The rows of X fall into 3 groups, which share some directions, and each row is roughly a mix of its group's hidden directions.
X:
15; 18; 7; 8; 3; 15; 5; 6; 27; -27
-11; 2; 11; -6; -6; 4; -17; -32; -13; -23
23; -29; -6; -10; -10; 24; -3; -10; -5; -7
9; -9; -18; -21; 3; 6; 20; -28; -2; 14
-23; -11; 11; 13; -7; 0; 4; -25; -17; -22
12; 1; -17; -8; 4; 20; -3; 27; 17; 21
-1; -10; 2; -7; 21; -30; 9; -2; -17; -22
18; -11; -16; -4; -2; -7; 17; -28; 22; -6
1; 6; 7; 7; -8; 5; -22; 3; -35; 21
-27; 18; -11; -2; -20; -25; -3; 3; 8; -12
-1; 12; 29; -1; 5; 4; -25; -12; -17; -17
-11; -6; 7; -7; 18; -25; -31; 11; -1; 5
14; 8; -12; 18; -7; -14; -12; 35; -2; 8
10; 17; -14; 1; 8; -21; 15; 15; 8; 28
-12; 13; 19; 0; 9; 28; -13; 21; -14; 6
5; 11; -4; 2; -4; 0; 0; -32; -31; 15
-43; -10; 8; 3; -10; 5; 2; -3; 15; 4
-1; 31; 4; 23; 14; -19; 12; -6; -3; 12
-29; -22; 8; -12; 5; -19; -2; -14; 2; 16
-6; 7; 27; 6; 29; 13; -13; -18; 3; 3
5; -3; -19; 30; 7; 9; -7; 22; -2; 20
7; 1; -2; 0; -2; 9; 25; -33; 14; -18
0; -15; 16; 5; -14; 29; -10; -9; -9; -25
-36; -21; -2; -10; -1; 9; 6; 0; 9; -19
-13; -6; -9; -4; -21; -15; -2; -30; -2; -22
-6; 5; 2; 24; -1; -13; -25; -27; -11; -10
12; 4; 20; -9; 19; 32; -8; 8; -2; 13
-20; -12; 12; -2; -5; 9; 10; -29; -17; -19
24; -6; 15; 11; -24; 1; -9; 26; -6; 6
-10; -8; -23; -10; 12; -3; -7; -15; -33; 8
-2; -1; -15; -10; 14; 4; -1; -28; -5; -32
-39; 5; -8; 10; -6; -4; 1; 22; -2; -12
17; 26; -15; 4; 17; -9; 2; 25; 12; 5
22; 9; 1; -16; -12; 9; -14; 15; -31; 0
37; -15; 9; -1; 8; 11; -9; 3; -11; 18
-16; 0; 14; 5; 7; 12; -14; 34; -16; 10
-14; 2; 1; 15; -21; 4; -27; 17; -2; -22
2; -10; -10; -7; -1; -14; 29; 11; 31; 1
-24; 1; 18; -4; 17; 4; 7; -3; 27; 18
-28; 12; -12; 22; -9; -3; 0; 27; -5; -2
-7; 0; -7; 6; -21; -34; 8; 13; 13; -15
8; 5; 17; -28; -10; -25; 17; 0; -8; -13
9; -12; -23; -7; -5; 21; -2; 27; 19; -3
-24; 2; 1; 6; 18; 14; 13; -9; 2; 32
-12; -19; -6; -12; 8; -3; -6; 17; 20; -30
-11; 7; 28; -8; -10; -6; -13; -9; -11; -29
4; -4; 15; 15; 34; 9; -19; -7; -1; 17
16; 0; 28; 7; -10; -24; -20; 1; -2; 16
-15; 22; -8; -7; -16; -2; 7; -28; 10; -19
-24; -18; -3; -19; -3; -6; -4; 10; -8; -30
11; -5; -19; 10; -18; 2; 3; 28; -24; 5
-3; 39; 1; 16; 11; -5; 1; 19; -11; 2
21; -6; -23; 8; 2; 0; 3; 26; 20; 13
2; 21; -17; -5; 2; 7; 21; 2; 22; -25
10; 31; 10; 9; -2; -3; 6; -29; -5; 16
-4; -20; -6; 5; 1; -34; 3; 13; 17; 16
-3; 15; 28; 13; -11; 19; 9; -21; 13; 1
29; 26; -7; 14; -8; -17; -1; -10; -1; 14
29; -13; -2; -12; 8; 17; 10; -24; 13; 0
8; -11; -20; -19; -12; 26; 7; -7; -21; 7
-1; -17; 22; 7; 18; 7; -20; -26; -8; 3
-9; 1; -7; -7; -9; -13; 3; 13; 42; -6
-19; -12; 5; 12; -18; -1; 4; -11; -26; -24
11; -10; 20; -17; 12; -21; -9; -3; 14; 24
21; 15; 13; 5; -32; -10; -11; 7; -14; 1
24; 15; 11; -27; -3; 5; -12; 22; -9; 3
-19; -5; -10; -1; -6; 7; 12; 3; -20; 36
30; 12; -7; 6; 19; -3; 11; 0; 24; -15
19; 23; -12; -16; -25; -8; -18; 4; 9; 0
-9; -14; -2; 8; -11; 20; 14; 1; -19; 31
-18; -5; 11; -28; 10; -2; -7; 4; -13; -28
-22; 5; 0; 26; -13; 25; 0; 8; -20; -2
-15; -5; 4; 4; 13; -17; 20; -17; 30; 1
8; -2; -33; -13; -9; -16; 11; 22; -8; -6
0; 1; -22; 3; -11; -17; -6; 32; 19; 7
-7; 8; -3; 21; -9; -33; -15; 1; 18; -12
0; -14; 8; 14; 12; 34; 4; 6; -25; -2
0; 19; 13; -5; -23; -8; -25; 4; -7; -24
27; -13; -16; 29; -2; 2; 10; 2; -16; 6
2; 3; 15; 17; 8; -23; 14; 32; -2; 3
9; 11; 5; 11; -26; 21; 18; -13; -15; 14
9; 13; 26; 5; 16; -28; 7; 19; 1; 3
17; 12; -16; -8; -22; -17; -20; 20; 6; -3
6; 8; -5; -15; -25; -4; -14; 31; 8; -12
23; 13; -4; -4; -3; -20; -17; -18; -20; -15
-10; -3; 19; 31; 11; -17; 12; 12; -14; -4
-11; -23; 14; 8; 5; 14; 8; 22; 24; 10
10; 11; 31; -10; 23; 11; -7; -8; -17; 5
29; 30; -7; 14; 17; 5; 3; -4; -1; 7
14; 16; 2; -4; -16; -19; -22; 26; -2; -10
14; 2; 7; 2; 4; 10; -16; -25; -10; -32
-6; 13; -6; -11; 27; -23; -11; -19; 10; -13
-6; -33; 6; -18; 11; 15; 7; -8; 21; 0
3; -3; 17; -7; 1; 21; 2; -2; -39; -5
-9; -3; 2; 31; -17; -12; -5; 5; -29; 8
17; 6; 13; 1; 36; -3; 15; -11; -16; -5
-9; -13; 6; 0; -22; -2; -12; 16; -26; 23
-9; -12; -18; 31; -15; -9; 9; 20; -10; -2
-19; 9; -10; -13; 23; -9; -7; 2; 21; -23
-5; 9; 1; 20; 12; -19; -20; -22; 21; 0
7; -9; 17; -7; 29; -15; 13; -22; -11; -7
-16; -1; 0; 10; 4; -41; 0; 16; -1; 7
18; -6; 20; -15; 3; -22; -18; 0; -23; 5
-31; 13; 23; 2; 7; 10; -8; -21; 9; 5
-10; 24; 28; -1; 17; -12; -9; 5; -17; 10
-1; 16; 6; 14; 23; -8; 24; -28; 3; 0
Here is one row of each group, with its name. Which group are the others in?
0; -1; 0; -9; 23; 29; -4; -21; 14; 16
Y
6; -16; 21; 4; 1; 25; 1; -27; -10; 13
S
9; 1; 6; -5; -10; 2; -13; -15; 0; -42
J

-6; -8; 27; 10; -18; 0; -6; 14; -2; 30
J
17; 2; -17; -18; 10; 24; -1; 7; 13; 25
Y
-17; 11; -29; 10; -18; 0; 6; 14; 18; -12
S
0; -6; -21; 4; 17; 11; 20; 12; 30; -2
S
-1; -17; -11; 2; -14; 7; -16; 38; -4; 5
S
5; 10; -9; 17; -16; -9; -30; 25; 2; -6
Y
-15; -20; -31; 9; -19; 6; 15; -8; 3; -3
Y
-36; -16; 16; 0; -6; 17; 0; -1; 0; 15
J
16; 17; 5; -14; -8; -37; -6; 9; 9; -6
Y
